Questions about the matrix below. Counting starts at 0.
1) The entry just right of 6.17?
2) The entry at row 0, column 1?
3) The entry just left of the largest entry?
4) The entry in row 1 and column 0?
5) The entry just left of 3.25?
6) The entry just left of the smallest entry?
7) The entry in row 1 and column 2?
8) The entry directly above 2.16?
[[-0.63  6.17 -5.50 -4.35  4.59 -7.69]
 [-0.27  5.03  3.25  0.68 -5.14  2.16]]
1) -5.50
2) 6.17
3) -0.63
4) -0.27
5) 5.03
6) 4.59
7) 3.25
8) -7.69

array([[-1.8, -2.6, -2.2, -0.8, -1.8, -2.1, -2.4,  0.3],
       [-2.0, -2.0, -1.6, -1.2, -2.0, -1.5, -2.1, -0.2],
       [-2.5, -2.2, -2.4, -0.8, -2.6, -2.7, -2.1,  1.6],
       [-0.9, -1.0, -1.2, -2.7, -1.0, -1.4, -1.3, -2.3],
       [-1.5, -1.6, -1.3, -1.3, -2.0,  0.2, -1.5, -0.8],
       [-1.4, -1.2, -1.4, -1.5, -1.3, -2.5, -1.3, -0.8],
       [-1.7, -1.3, -1.4, -0.2, -1.8, -0.4, -1.6, -1.0],
       [-1.3, -1.5, -1.2, -2.6, -1.4, -0.4, -1.8, -2.4],
       [-1.6, -2.9, -1.7, -1.6, -1.3, -3.0, -2.4, -0.4],
       [-1.3, -0.6, -1.7, -1.7, -1.6, -0.6, -0.5, -2.3],
       [-1.3, -2.6, -2.1, -1.0, -1.8, -1.0, -1.7, -1.4],
       [-1.5, -2.2, -1.3, -1.4, -1.5, -0.8, -2.0, -0.9]])
Counting starts at 0.
Report the smallest entry.
A: -3.0
Report the entry at row 0, column 1.
A: -2.6
The entry in the bottom-right corner: -0.9
The entry in row 0 and column 0: -1.8
Report the entry in row 0 and column 2.
A: -2.2
Report the entry just left of the smallest entry.
A: -1.3
The entry at row 1, column 0: -2.0
The largest entry -> 1.6
The entry in the bottom-left corner: -1.5
Report the entry just left of the largest entry.
A: -2.1
Report the entry directly above the largest entry.
A: -0.2
The entry at row 1, column 2: -1.6
Report the entry at row 2, column 0.
A: -2.5
Report the entry directly below the largest entry.
A: -2.3
Report the bottom entry of the column that holds the smallest entry.
A: -0.8
Report the entry directly above the smallest entry.
A: -0.4
The top entry of the column that holds the largest entry: 0.3

Read these off the row that follows.
1) Which number is the second entry from the left?
2) Which number is the first entry from the left?
3) Which number is the entry just left of the largest entry?
[82 86 50 46 45 97 53 20 27 12 21 24]
1) 86
2) 82
3) 45

[[ 1.04 -0.60  4.10  4.49 -0.05 -3.42  0.02  0.98 -5.85 -3.09 -1.79 -0.82
  -1.96 -1.33]
 [ 1.04  2.51 -1.16 -2.62 -0.84 -2.65  0.70  0.63  5.19  0.14 -1.19  4.43
   1.60 -3.50]
 [-3.28 -2.85 -1.75  2.16  3.13 -2.96 -3.77  1.28 -2.45  1.94  0.08 -0.82
   4.30  0.31]
 [-3.58 -4.16  1.57  1.52  3.66  2.91 -1.26  1.49  1.73  5.02  0.14 -2.81
   0.41  1.15]
 [ 1.04  2.12 -2.80 -3.64 -2.20  3.86  0.70  0.17  1.71 -1.44  0.72 -2.24
  -1.96  1.69]
 [ 2.14  2.12  4.10 -0.32  6.31 -1.28  1.32  1.28  4.97  2.40 -1.19 -0.82
  -1.96  1.09]
 [-0.30 -1.19  5.29  3.52  3.95  0.27 -2.24  1.79  1.99  2.67  0.37 -0.58
  -2.42 -0.16]
 [ 5.47  2.12  4.10  1.26  3.13 -1.28  3.70 -0.35  1.99  0.41 -1.19 -4.24
  -3.08  0.31]
 [ 5.29  2.12  4.10  1.26  3.13 -1.28  3.67 -0.63  1.89  0.38 -1.19 -3.63
  -2.95  0.31]
 [ 1.04  2.12  1.93  1.26  3.13 -7.41  0.94  1.28  4.43  0.30 -1.26  0.30
   0.28  0.31]
 [ 1.58  2.12  4.10 -0.27  6.13 -1.28  0.70  1.28  5.02  2.15 -1.19 -0.82
  -1.96  0.77]
 [-1.27  2.12  4.69  1.26  0.82  4.75 -1.93  1.28  2.29  1.56  2.38  3.81
  -1.02 -3.11]]
The entry just right of the smallest entry is 0.94
What is the entry just right of 1.60?
A: -3.50
What is the largest entry?
A: 6.31
The entry just right of -2.95: 0.31
The entry just left of 0.27 -> 3.95
The entry just left of 5.19 is 0.63
What is the minimum?
A: -7.41
The entry just left of the smallest entry -> 3.13
The entry just right of the largest entry -> -1.28
The entry just right of -0.35: 1.99

Questions about the matrix below.
1) Find the entry just right of the smallest entry.
2) Find the largest entry.
3) Find the entry just left of the smallest entry.
4) Find the entry just right of 558.
5) Find the 1st entry in reading order.
[[-397, 347, -397, -397, -861, 865, -470], [-545, 554, -201, 558, -791, 954, -178]]
1) 865
2) 954
3) -397
4) -791
5) -397
